In the data rows, the value 128 means zero.
Each row below has a hidden score, from 0 to 40, with 20 about the middle. What is it? The score is a weighted sum of the row's numbers plus the product of two more (or one squared), each taken from its middle value.
[112 105 147 141 112 175 154  87  88 151 119 140  93 120 127 146] -> 20
[113 116 185 152 155  77  86  83 149  80 163 117 140 101 102  93] -> 24
[111 124 146 141 116 108  97 110 133  99 147 131  88 145 137 113] -> 26
[158 100  98 137 113 113 115  97 154 156 167 142 153 108 146 146] -> 19
[157 159 170 156 102 163 151 116 145 143 158 160 125 125 125 101] -> 22
[104 181 162 161 118 168 164 170 143 167  95 133 129 216 100 167] -> 19
[144 160 135 140 108 167 100 106  93 119 140 155  95  90 128 124] -> 28
[138 127  83  91 154 135 139 122 111 114 120 149  85 125 118 180] -> 21
[159  81 147  83 147 171 170 108 146  81 173 108 178 134 150  93] -> 9
[129  87 105 101 127 165 112 126 136  70  71 170  96 171  72  89] -> 11
[106 168  97 152 108 142  91 111 169  75 162 137 125 153 116 164] -> 26
[ 90 131 150 106  88 106 176 154 126 157 169 118 148  89 101 135] -> 22
[136 178 160 156  94 179 145 115 109 101  92 151 133 171 165  82] -> 26
[152 158 116 161  80 110 165 116 116 101 153 181 160 169 127 159] -> 32
[153 126  92 157 107 109 112 144  57  99 153 149 154  93 103 134] -> 27
[ 90 165 110 108 161 109 135 124 135 127 127 150 128  88 155 148] -> 26
[118 124 159 166 190 198 154 107 167 142 172  87  94 112 111 110] -> 14
[184 173 161 107  77 155 164 129 163 160  96 162 108 172 152 132] -> 20
[105  82 142  96 104 148 134 145 126 114 134  88  95 157 152 142] -> 20
[ 82  83 147 150 168 147  70 107 134 108 157  83 115 131  74 145] -> 13
[168  93 184 109 187 165 158 115  99 127  95  96  87 133 131 102] -> 12
[  0   0   0 148 148 111   6   0  55 169 138  10  65 197   7  68] -> 11
[ 55 117 110  97 108 151 155  89 161 170  88 159  97  90 168 104] -> 22
[141 148 128 141  93 163 114 187 146 156  85 177 110  89 148 142] -> 13
[101  75  78 155 125 124 163 110  96 164 130 100 102 138 169 102] -> 20
[107 121 145 126 116 102 172 147 106 131 157 151 133 155 111 108] -> 17
[ 90  97 142 146 126 170 110 112 114 118 108 166 125 113 136 121] -> 20
[127  82 150 125 165  94 113 104 147 157 157 146 153  96  76 130] -> 8
[126 145 103  90 110  78 117 128 144 134 128  85 113 153 118 161] -> 22
[167 104 122 151 127  95 136 118 153  88  93  95 115 116 120 181] -> 23
[126  75 103  78  80 137 118 173 113 157 130 147  94 152 164  91] -> 6
[108 165 183 155  75 156 140 142 123 120 136 112 126 132 160  70] -> 25
[118 143 106  95 102 175  94 148 146 169 158 157 128 159 151 116] -> 5
[100  88 113 138 165 116 157 119  93 145 149  71 166 117  91 143] -> 7
[154 135 150 137 102 134  80 160 110  87  85  98 128 101 100 164] -> 26
[127 112  96 159 132 139 122  92  93 126 126 169 143 119 145 119] -> 23
[ 73 101 124 127 124 111  86 166 100 111  90 102  77 160  95  95] -> 20
[135 140 111 175  93 128 106 112 125  66 164 158 110 114  97  91] -> 27
[ 89  88 110  83 169 101 100 136 143  93  96 167 150 138 160 160] -> 15
[ 96 122 151  92 197 151 156 128 143 124 166 108 146 161 106  95] -> 11
[142 168 103  81 124 140 140  87 157 107  80 102 136  76 165  99] -> 30
[164 162 111 117  94 139  89 148 133  92 125 137 102 146 180 112] -> 18
[ 87 174 133  98  83 101 157 163 103 166  89 101 124  96 165 120] -> 33
[115 123 162 140 100 108 109 151 118 112 145 107 133 138  98 156] -> 22
[ 82 140 106  93 177  87 176 114 159 159 142 104 159  93 142 163] -> 26
[107 139  92 143 142 164 149 106 165 109 139 139  80 108  98 170] -> 20
[ 98 131 164 116 163 150 114  72 141 155 168 175  83  96 139 130] -> 24
[111 166 138  90 100 124 107 103 146 105 102  99 164 164 150 111] -> 20
[131 162 121 138 184 111 111 182 137  81 146 185 170 115 104 121] -> 16
[127 136 144 157 110 113 118 178 152 161  99  94 154 166 102 162] -> 19
[155  79 109 161 119 110 169 104 144 143 165 143 108 113 105  84] -> 15
[ 99 102 153 153  97 163 105 127 145  72 181 149  93 149  82 141] -> 21
[131 142 130  86 116  92 107 185  95 141  83 129 176 174 175 110] -> 12
[125 143  89 152 131 144 140  86 147 127 178 125 100  93 104 164] -> 22
[159 100 154 109 142  90 144 155 129 144 122 136 121 109  70 164] -> 8
[ 90 138 162  93 183 171 141 118 109  88  86 115 150 123 146 115] -> 27
[129  99 157 118 171 171 139 108 137  69 168  86 137  97 160 154] -> 18
[168 174 147  59  56 130  71 147 154 162 116 176 166 138 114 142] -> 9
[151 141  86 154 129 112 117  93 146 122 157 149  71 100 107 158] -> 26
[128 169 127  89 106  89 111 178 135 119 153 163 106  90 100 117] -> 19
[176 105 136 139 146  71 108 166 150 112  64 123 158 120 130 111] -> 18
[173  86 156 145 159  75  77 179 132 100 100 209 152 116 157 147] -> 24
[156 111  64  94 168  91 151 169 126  92  83 171 176 141  87 109] -> 8
[141 112 103 142  99 104 104 183 155 151 110 174 164 106  78 130] -> 9
[122 168 144 180 107 101 154 199 148  82 103 105 172 176 107  92] -> 21
[180 165 159 150 107 149  86 119 147 127 166 140  95  67 151 203] -> 33
[ 92 119 168 174 140 131 121 101 185 105 157 150 171 112  96 170] -> 16
[143  97  92  92 109  88 174 142 116 105 125  70 180 160 121  62] -> 13
[144 170 171 115  97 105  70 167 136 156 104 144 183 157 101 139] -> 17
[ 91 122 127  96 136 106 113 118 148 152  72 149 125 158  77  88] -> 12
[183 129 129 139  97  59 167 186 157 158 102 147 107 155 113 137] -> 18
[111 107  99 149  89  80 130 125 147  77 127 131  87 144 127  74] -> 18
[152 137 137  87 126  98 128 116 118 130  97 110  81 141 158 121] -> 27
[ 93 179 167 161 132 108 125 103 115 149 115 156 112 149 176  98] -> 24
[ 74 102 139  86 136 145 160 112 100  90  80  71  94 141 130  80] -> 31
[112 105  92 153 155 168  92 135 115 159 174 116 109 166  83 167] -> 19
[135 117 110  83 121 158  98 144 112 154 167 153 125 128  69 103] -> 9
[103 145 154 155 102 129 116 135 113 104 141 124 128 121 115 148] -> 27
[111 160 109  88 114 169 119 162 107  82  99 163 129 118 147 114] -> 19
[147  87  95 163  97  70 153  86 148 166 140 150 117 106  80 115] -> 15
[152 124 170 110 184 110 101 109 152 125 172  87 167 108 131 107] -> 18
[153  86  93  96 157 135 106 141 125 164 123 121 115 165  76 103] -> 8
[166  92 172 144 109 167 170 106 112  98 145 163 139 162 169  78] -> 23
[127 116 143 145 115  90 110 107 101 137  76 173 130 178 171 105] -> 23
[168 115 115 131 102 102  99 100 167 174 161  83 138  97 170 134] -> 20
[122 137 118 152 103 168 128 119 121 155 140 133 136 121 121 163] -> 21
[ 80 183 140  89 219  15  15 255 255  48  21  50 132 118 119 255] -> 27
[141 103 126 158 115  95 106 145 152 154 180 106 102 100 118 146] -> 22
[109  94  77 129 125  71 188 116 158 155  90 108 137 108 158 114] -> 17
[ 81 146 108 112 131 109 152 200 151 111 108  84 153 174 145 142] -> 16
[134 129  97  77 126  98 167 122 130 122  99 153 148 173 157 122] -> 15
[144 111 151  80  83  97 130 109  75 142 165  99 169 125 115 121] -> 18
[ 93  84 157 183 153 154 111 172 168 105 168 153 147 133 154 105] -> 17
[ 77  91 156  89  92 135  97 123 118 100 148 112 162  84 138 135] -> 23
[ 95 146 170 173 114 113 158  86 134 108  83 111 150 154 139 111] -> 27
[166 149 147 131 111  99 179 135 156 148 127 111 169 177 163  93] -> 18
[145  92 148 116 101 156 107 127 119 145 132 181 101 108 142 112] -> 18
[147 126 171 116 157 194 151 111 115 102 111 157 102 137 159  90] -> 22
[ 83 122  89 116 100 151  89 131 120  80 102 126 128 109 153 174] -> 23
[145  81 117  83 129 142 107 169  86 143 133 150  72 128 167 145] -> 20
[102 112 132 135 138 193  94 132 153 148  98 105 147  91 109 174] -> 16
[110 106 115 145 118  85 155  99  60 146 185  48 136 122 158  89] -> 27
[170  95 113 154 178 103 133  98 118 117 139  81 140 113 122 100] -> 19
[136  89 143 153 113  96 180 124 140 146 172  94 149  70 110 102] -> 15
[135 166 108  84 122  99 149 127 113 168  77 177 103  99 182 122] -> 20
[101 117 161 127 123 167 184 122  83 120 141  92  96 115 159  99] -> 28
[150 137 145 136 116 136 170 169 173 154  86 169 145 158 160 158] -> 16
[131 159 140  99 172 128 172 139 144 102 112 132 106 146 137 111] -> 24
[ 87 122  85 138 130 127 100 125 177 106 124  84 145 154 106 130] -> 15
[167 103 148 118 172 107 160 127 154  94 125 132 110 134 137 142] -> 18
[132 113 127  93  84 148 103 111 111 101 159 137 143  95 116 135] -> 20
[149  82 159 164 167 153 162  95 128 110  72  84  95  76 143 112] -> 20
[169 113 159  99  82 142  96 174 145  72 133 151 171 154 123 103] -> 18
[ 85 112  95 161 140 133 115  99 100  91 172 108  81 123  99 123] -> 25
[125 117 127 174 160 117 192 127 125  75  82 100 150 136 117 128] -> 18
[124 103 132  61 119  56  91 119  71 149 167 156 180  84 131 172] -> 21
[ 73 116 160 106 117 168 134  92 144 132 124 142 147 159 157 126] -> 18
[168 139 105 120 148 103 129 136 133  94 129 136 150  88 160 155] -> 24
[158 157  80 112  89 119 106 146 101 106 138 105 165 148  97  98] -> 19
[115  91 182 175  93  80 104 122 111  96 154 117 110 152 123 131] -> 31
[162 160  90 145 169 127 150 136 128 146 104 123 181 109 115 113] -> 16
[107 103  75 159 152 117 178 128 151 184 122 153  78 134 115 169] -> 15
[128 156 104 135 141 119 118 190 126 142 101 150 103 142 145 144] -> 16
[110 139 151 182 132 117 147  92 144 148 139 107 127  80 125  82] -> 25
[ 95  85 104 148 146 142 138 136 136  97 132 101 178 168  99 157] -> 13
[149 130 125 179 123 159 168 130 106 133 151 112 138  83 146 128] -> 24
[130 110  93 150 168 123 171 135 143 128 105 120 160 133 171 100] -> 16
[101 131 178 113  78 147 124  91 116 125 110 161 181 129 127 134] -> 20
[120 104  85 150  85 174 144 129 113 122 107 154 178 152 113 125] -> 17
[142 117  77  76 110 126 100 151  76 156 160 124 147 121 127 101] -> 13
[107  95 146 126 106 104 134 121 126 122 175 155 153  98 154 145] -> 21
[ 99  90 126 118 156 178 103  97 163 101 154  97 125 134  91 158] -> 9
[158 129  76 169 143  98 160 166 157 140 146 132 129 145 186 162] -> 23
[148 120 155 125  94 145 141  88  95  82 153 181 123 149 121  71] -> 23
[ 99  95 102  80  91 138 103 102  82 159 107 176  93 154 179 109] -> 13
[149 123 119  89 125 142 126 172 129  91 134 117  92 154  91 170] -> 16
[116  87 102 157  88 152  86  82 153  81 104 119 101  91 110 160] -> 24
[ 88  99 101 147  78 188  83 157 151 175  95 135 107  98  98 128] -> 9
[156 115 132  99 159 133 110 144 134 105 149 171  90 178 160 154] -> 23
[142 103 148 132  84 161 114 157 147  89 118 152 156 120 101 147] -> 17
[160 119 148 129 138 176 100 152 132 103 104 115 160 135 156  90] -> 19
[113 108  84 100 108 132 163  88 149 164 162 110 119 116 152 123] -> 16
[185 118 165 115 145 108  86 118 143 131 155 108 178  97 113 116] -> 18
[139 114 109 174 154 166 157  93 157 127 146 103 141  85  93 115] -> 13
[107  93 112  96 147 103  97  84 108 172 119 122 160 157 114 106] -> 13
[153 115 165 100 117  94 154 111 136 107 152 100  86 115 170 110] -> 29
[162 103 119 154 118 148  90  88  75 111  90 100 136 140 112 152] -> 27
[107 120 139 113 137 178 172 106 140 156 145 116 115  92 164 132] -> 24
[184  92  78 174 174 161 139 177  92 168 153 133  93 155 131 151] -> 27
[122  88 143 125 131 158 162 114 175 184 135 174 142 101 179 109] -> 10
[ 88 160 117 120 123  91 135 107  70 108 101  83  78 127 123 106] -> 37
[165 131 129 148  77 117 169  93 162 192 156 156  75 109 150 101] -> 19
[161  77  90 163 145  95 162 149 121 138 164 140 133 101 111 106] -> 16
[ 90 113 149 153  97 117 121 101  90 147 119 100 107 101 137 132] -> 29
[154 164 178 155 132  71 128 124 141 127 131 115  87 178 165 112] -> 31
[153 103 129 164  88 124  82 128 164  91 161 146 150 126 146 157] -> 32
[145  90 132  91 120  68 128 134 153 143 149 100 138 127 143 119] -> 16
[ 88 141 168  74 128 136 177 168 134 159 137 132 134 104 149  94] -> 29
[ 76 154  93 104 111 153 113 176 115  78 138  84 127 151 160  79] -> 14
[127 157 142 140 112 156 173  92 126 182 118 139 154  63  96  84] -> 22
[130  79 137 129 131 161 113 179 113 159  83 143 149 117 157 146] -> 15
[ 93 150 171 135 128 159 117 122 144 143 108 149 122  99 142 126] -> 24
[126 104 173  63 150 114 129 193 134  92  80 127 131  95  75 100] -> 22
[178 150 142 128 103 133  91 113 164 180 154 147 171 152 148 130] -> 19
[144 177 116 129 138 133 110 135 130 145 204 142 137 164  93 180] -> 24
[125 131 163  97 101 163 137  99 137 144 141 146  85 134 150  90] -> 21
[ 95  97  86  64 137 177 161  92  82 174 167 132 148  82 191  77] -> 20
[ 97 125 137 183  95  83 174 161 154 154 130 152 102 127  98  90] -> 16
[166 131 129 148  97 135 117 119 147 169 135 130 150 139 156 173] -> 26
[159 126  91 117 153 145 141 139 149 135 152 154 122 160  72 149] -> 11
[ 68 128  84 137 197 152 101 105 156 113  99 125 103 128  89 105] -> 16
[145 162 161 106  96  85 125 174 147 139 136  99 172 158 143  96] -> 16
[145 102 163 162  99 119 112 159 147  99 153 171 140  95 141 180] -> 26
[103 147  92 126 148 118 175 112 159 110 144  92  73  83 116  78] -> 30
[121 137 160 191 112 103  99 113 152 146 193  93 146 146 161 152] -> 34
[145 133 178 117 107 113 147 115 158 164 109  95 119 164 158  96] -> 21
[169 136  81  83 117 162 154 102 147  91 143 168  94 144 107 108] -> 15
[ 73 177 100  74  93 116  94 149 153 109 105 164 119 153 123  97] -> 3
[102 124 155 161 104 118 108 113  88  88 142 122 118 154 132 132] -> 31
[178  93 143 129 105 122 128 187  99 172 108 145  87 122 111 164] -> 18
[180 156 165 147 135 116 143 107 111  85 101 159 153 101 157 104] -> 29
[157 140 158 151 133 155 121 126 153 148 175 135 108  93 162 162] -> 26
[ 86 140  76  79 154 134 176  95 103 144  99 173  94  96 185 143] -> 30
[116 140  98 161 177 106 131 115  62 155  65  92 155 117 122 120] -> 25
[ 86 115 144  89 144 110 107 152 128 160 133 114  81 109 119 175] -> 25
